Each row is where one point has got to under a steady rotation. How many ticks took it there?
The counts run from 0 to 705.
[ 88 100 123 180 156 133 140 106  88 101 159 123 134  73  80 137 153 155
 135 130 152 119 107 111 148 123 158 122 138 137 147 106 149  97 147 108
  91 138 126 152 140 136  63 158 141 113 173 112 146] : 226
[ 64 139 121 153 159 143 149 112 107 129 134 143  90 108 108 134 120 140
 122 126 132 176 126  85 140  83 127 132 135 127 150 127 184 103 158  96
  78 121  74 109 162 138 133 127 121 116 149 102  88] : 395
[ 92 136 161 136 140 101 130 110  66  83 132 121 104 116  98 122 140 151
 142  92 152 113 161 116 139  95  75 188 119 136 144 146 118 111 127 111
 116 126 122 152 118  95 133 118 114 105  94  90  77] : 499
[130 104 142 165 157 117 114 106 106  97 152 136 135 155 138 126 124 164
 144 105 167 144 138 109 123 113 140  56 101 180 105 147 135 165 206 131
 113 129 140 164 110 152 168 138 125 141 133 114 104] : 675
[116 167 119 121 102 101 131 124  85  97 128 113 146  97 101 110 155 127
 123 133 101 111 169 151 166 155  94 207 128 136 122 150 104  92  89 159
 124 126 124 127 144  85 105 123 132  93 133 170 151] : 472
[112 127 123 182 161 142 123  95 105  89 157 152 137 116 103 116 150 148
 143 112 128 140 121 115 119 124 124  73 105 157 105 149 151 130 204 147
 116 112 151 159 167 177 124 116 112 136 178 109 107] : 55
[116 120 137 153 138 119 125 118 116 148 134 181 143  75 125 144 163 134
 144 159 105 176 167 150 172 158 137 131  56 144 102 152 151 136 162 109
  94 120 100 118 130 147 112 156 150 110 171 136 143] : 693
[ 84 127 132 123 166 111 115 140  91 115 113 141 135 134 129 110 143 146
 130 111 119 161 176 128 120 115 117 172  72 153 137 143 136 128 160  82
 110 142 102 129  91  88 176 157 180 118 118  78 109] : 509
[110 119  88 132 142 131 160 123 164 156 177  92  89 122 131 137  78 147
 124 152 138 137 137  78 150 104 174 129 174 117 172 120 131  73 121 113
  87 152 104 149 103 136  97 142 109  99 117 145 115] : 254
[150 150 104 127 116 121 149 107 167 153 156 103 113 154 147 148  69 147
 122 142 135 175 136 103 157 128 153  66 168 155 122 125 139 137 142 164
 105 115 105 125 144 165 141 126  84 115 123 195 120] : 425
[107 121  93 181 160  98 125 109 135 100 179 121 144 116 114 109 133 169
 146 135 141 123 169 136 140 154 168 153 115 119 164 147 101  80 140 126
 113 150 160 169  69 130  90 144 114  90 125 119 132] : 360
[163 106  87 105 145 157 154 119 166 191 184 129 123 118 127 136  92 146
 139 173  74 167 129 125 126 142 150  95 146 160 119 118 136 118 151 114
 131 130 111 155 119 177 122 130 122 127 167 165 108] : 414
[109 176 121 115 138 116 122 115  93 117 118 135 139 144 105  97 139 178
 139 117  75 165 168 131 117 150  79 191 124 159 121 145 138 127 124 127
 165 127 109 120 125  84 175 114 125 104 112 128  83] : 642
[111 135 117 104 139 147 153 131 125 136 132  78  88 145 125 139  81 145
 105 107 133 137 103  37 133  75 140 100 185 149 144  95 155 116 130 126
 107 141  92 138 159 120 135 150 136 137 117 135 108] : 265
[145 141 112  90 106 112 131 130 140 168 126 113 152  93 128 151 116 126
 113 164  96 170 156 144 178 176 150 145 129 144 120 103 119 129  94 134
 105 129  97 113 133 123  98 175 158 111 150 192 188] : 587
[138 143  92  72 142 116 131 124 139 166 134  88 143 145 110 126  84 164
 116 139  87 192 145 137 125 161 137 161 172 155 152  74 123 133  91 113
 146 133 110 129 102 110 139 146 139 118 121 166 136] : 126
[170  91 129  72 103 121 147 143 120 159 168  93 124 114 148 152 100  72
 116 157 139 115 147 150 164 124 118  96 135 169 102 134  83 138 136 129
  80 121 101 147 123 142 139 135 153 139 143 178 152] : 441
[122 158  77 149 154 111 122 124 147  97 154 113 146 188 138  79 110 167
 130 120 116 142 172 117 102 142 146 126 128 159 136 165 112 109 166 155
 143 147 145 150  85 113 189 114 115 108 113 136  98] : 649
[144 143 104 180 124 120 122 122 125  89 156 129 165 146 135  98 149 163
 139 128 126  97 151 107 133 157 156  85 107 171  90 175 118 115 182 183
 141 155 162 166 124 128 135 144 133 117 142 155 139] : 188
[132 168 105  57 137 116 125 125 135 155 109  90 135 139 110 129  90 156
 116 123  64 194 160 124 131 149 111 179 153 150 150  89 126 128  85 123
 151 123 110 130 130 109 142 145 139 119 113 155 126] : 128
[124 130 105 187 132 113 129 110 158 136 154 148 149 117 141 144 126 162
 138 154 142 162 153 114 172 163 197  82 100 140 122 146 145 121 167 147
  92 142 120 131 114 160  98 170 118 101 151 161 161] : 71
[ 93 130 149 120 162 138 126 114 109 112 128 120  85 105 109 143 119 151
 145  78 114 132 137  52 128  76 115 138 111 129 146 120 149 103 146 104
 126 132 137 178 150 145  95 153 131 138 112  65  77] : 381
[ 83 139 152 178 137  97 111 107 102  60 117 126 120 112 123 142 143 136
 128  85 182 132 146  90 166 105 146 100  93 127 128 147 132 125 163 151
  76 124 142 147 153 140 100 157 126 123 124 104 146] : 212
[129 104 153  95 147  91 114 120  92 115 145 106 129 127 115 127 124 143
 153 101 132 120 182 147 130 123  88 178 102 151 145 134  76 127 119  98
 135 131 147 182  66 108 137 137 135 117  84  94  89] : 495
[146 128 161  89  84 131 149 130  62 133 127 106 118  89 113 151 132  93
 113 136 132 108 121 126 174 114  79 128 150 172  87 123 124 141 114 144
  96 111  83 121 189 112 124 126 146 132 151 175 142] : 446
[115 145  99 172 146 136 132 112 171 118 155 137 103 143 154 128 103 139
 139 124 128 144 150  61 138  98 171  72 109 131 126 172 146  96 189 156
 104 136 131 155 141 175 129 138  98 123 128 125  99] : 542
[112 166 110 157  99 102 139 124  90  79 140  94 149 122 103 100 147 155
 119 132 139  91 144 121 160 153 130 174 166 142 129 146 111  87 104 174
 126 150 129 128 133  72 108 126 121  84 126 176 155] : 475
[114 171 117 133  98 101 138 127  86  93 131 111 145 103  99 107 155 133
 123 133 112 102 156 139 164 153 100 199 142 138 123 152 107  88  96 168
 127 135 122 123 148  74 107 124 126  90 133 169 149] : 473
[124 139 129 107 109 100 147 109 102  96 153  56 109 123  96 138  92 132
 117 108 168 109 129 116 155 108 106 145 194 136 155 110  92 107  85 155
 102 121 129 152 141 113 102 110  94 109 105 166 128] : 607
[138 129 129 135 130 112 117 127 164 159 129 153 146 102 155 153 125 145
 141 148 102 173 176 114 179 162 184 106  65 140 110 145 137 134 155 134
 108 138 125 137 116 156  97 192 146 116 137 151 164] : 74
[ 91 106 150 133 147 125 123 121  85 111 128 143 120  58  98 144 167 116
 135 118 117 125 140 118 162 114 122 154  77 127 130 127 134 104 143  97
  88 124 129 158 150 141  70 168 169 126 165  86 146] : 222
[119 139 169 164 126 131 131 113  80 103 124 150 116 135 128 132 148 170
 143  97 145 118 133  68 145  99 108  96 103 176  85 163 162 149 186 144
 128 132 116 146 156 124 155 135 123 125 113 107  79] : 671
[ 84 120  82 150 180 141 140 123 144 143 151 126 117 140 129 118 102 145
 112 148 137 190 125 102 121 109 174  89 140 142 154 115 170 118 178  94
  75 136  84 114 120 146 156 140 146 123 160 119 120] : 399
